[[120 130 129 121  99 120 141 143]
 [133 125 132 118 123 139 132 142]]
:
[[133 125 132 118 123 139 132 142]
 [120 130 129 121  99 120 141 143]]

[[103 128 135 125 111 136 128 123]
 [113 126 137 130 124 115 136 128]
 [112 136 130 125 137 119 121 153]
 [124 115 136 143 123 133 142 122]
 [135 141 131 118 134 125 124 148]
 [132 131 113 126 118 134 149 129]]
:
[[113 126 137 130 124 115 136 128]
 [124 115 136 143 123 133 142 122]
 [103 128 135 125 111 136 128 123]
 [135 141 131 118 134 125 124 148]
 [112 136 130 125 137 119 121 153]
 [132 131 113 126 118 134 149 129]]

[[109 131 114 150 111 149 127 148]
 [126 116 124 106 112 129 143 140]
 [122 133 146 107 113 135 121 111]]
:
[[122 133 146 107 113 135 121 111]
 [126 116 124 106 112 129 143 140]
 [109 131 114 150 111 149 127 148]]

[[115 120 134 128 115 124 134]
 [123 134 132 142 148 106 123]
 [106 142 116 140 138 121 113]
 [129 136 123 141 134 139 126]
 [112 128 120 131 125 127 135]]
:
[[115 120 134 128 115 124 134]
 [123 134 132 142 148 106 123]
 [129 136 123 141 134 139 126]
 [112 128 120 131 125 127 135]
 [106 142 116 140 138 121 113]]

[[120 118 150 131 128 137 120]
 [132 120 120 131 126 131 129]
 [121 121 125 130 131 122 134]
 [130 121 143 128 126 130 134]
 [117 123 151 128 133 130 123]
 [131 132 113 128 125 129 127]
 [129 131 132 130 129 130 126]
 [124 123 121 124 125 131 120]]
:
[[117 123 151 128 133 130 123]
 [120 118 150 131 128 137 120]
 [130 121 143 128 126 130 134]
 [129 131 132 130 129 130 126]
 [121 121 125 130 131 122 134]
 [124 123 121 124 125 131 120]
 [132 120 120 131 126 131 129]
 [131 132 113 128 125 129 127]]

[[118 120 129 131 111]
 [154 122 132 105 128]
 [116 130 131 127 119]]
:
[[154 122 132 105 128]
 [116 130 131 127 119]
 [118 120 129 131 111]]
---
[[128 128]
 [138 145]
 [138 128]
 [111 131]
 [104 115]
 [133 133]]
:
[[128 128]
 [145 138]
 [128 138]
 [131 111]
 [115 104]
 [133 133]]

[[117 110 112 116 124 119 125 118 122 124 112 112 124 107 129]
 [145 119 141 109 110 109 114 151 111 112 139 114 124 118 120]
 [116 142 114 132 135 130 127 110 136 136 106 132 125 126 130]
 [128 108 127 119 116 128 127 137 120 115 143 115 127 120 126]]
:
[[110 112 116 124 119 125 118 122 124 112 112 124 107 129 117]
 [119 141 109 110 109 114 151 111 112 139 114 124 118 120 145]
 [142 114 132 135 130 127 110 136 136 106 132 125 126 130 116]
 [108 127 119 116 128 127 137 120 115 143 115 127 120 126 128]]

[[132 120 132 117 133 130 134 131]
 [127 140 117 141 123 121 127 139]
 [127 110 141 116 141 126 143 114]
 [127 114 136 121 131 126 131 113]
 [128 118 135 122 128 126 132 115]
 [132 117 133 117 132 136 122 130]
 [125 148 110 150 118 117 123 144]
 [130 127 142 110 135 135 147 121]
 [126 151 113 145 116 118 129 142]
 [128 128 116 140 121 112 128 135]
 [128 138 118 140 125 134 110 140]
 [124 114 151 109 144 133 152 102]]
:
[[120 132 117 133 130 134 131 132]
 [140 117 141 123 121 127 139 127]
 [110 141 116 141 126 143 114 127]
 [114 136 121 131 126 131 113 127]
 [118 135 122 128 126 132 115 128]
 [117 133 117 132 136 122 130 132]
 [148 110 150 118 117 123 144 125]
 [127 142 110 135 135 147 121 130]
 [151 113 145 116 118 129 142 126]
 [128 116 140 121 112 128 135 128]
 [138 118 140 125 134 110 140 128]
 [114 151 109 144 133 152 102 124]]

[[119 151]
 [114 133]
 [113 156]
 [122 142]]
:
[[151 119]
 [133 114]
 [156 113]
 [142 122]]

[[137 129 134 153 134 123]
 [130 123 129 139 128 122]
 [129 122 128 137 127 121]
 [129 122 128 137 127 122]
 [129 122 128 138 127 122]
 [138 130 135 156 135 123]
 [134 127 131 146 131 123]
 [131 124 129 141 129 123]
 [138 130 135 155 135 123]]
:
[[129 134 153 134 123 137]
 [123 129 139 128 122 130]
 [122 128 137 127 121 129]
 [122 128 137 127 122 129]
 [122 128 138 127 122 129]
 [130 135 156 135 123 138]
 [127 131 146 131 123 134]
 [124 129 141 129 123 131]
 [130 135 155 135 123 138]]

[[126 129 123 128 132 140 124 134 119 123 131 132 116]
 [116 125 124 135 133 121 117 120 132 127 133 141 137]
 [129 145 126 110 137 113 132 117 118 140 141 113 127]
 [117 106 116 140 108 134 114 123 132 106 109 138 120]]
:
[[129 123 128 132 140 124 134 119 123 131 132 116 126]
 [125 124 135 133 121 117 120 132 127 133 141 137 116]
 [145 126 110 137 113 132 117 118 140 141 113 127 129]
 [106 116 140 108 134 114 123 132 106 109 138 120 117]]
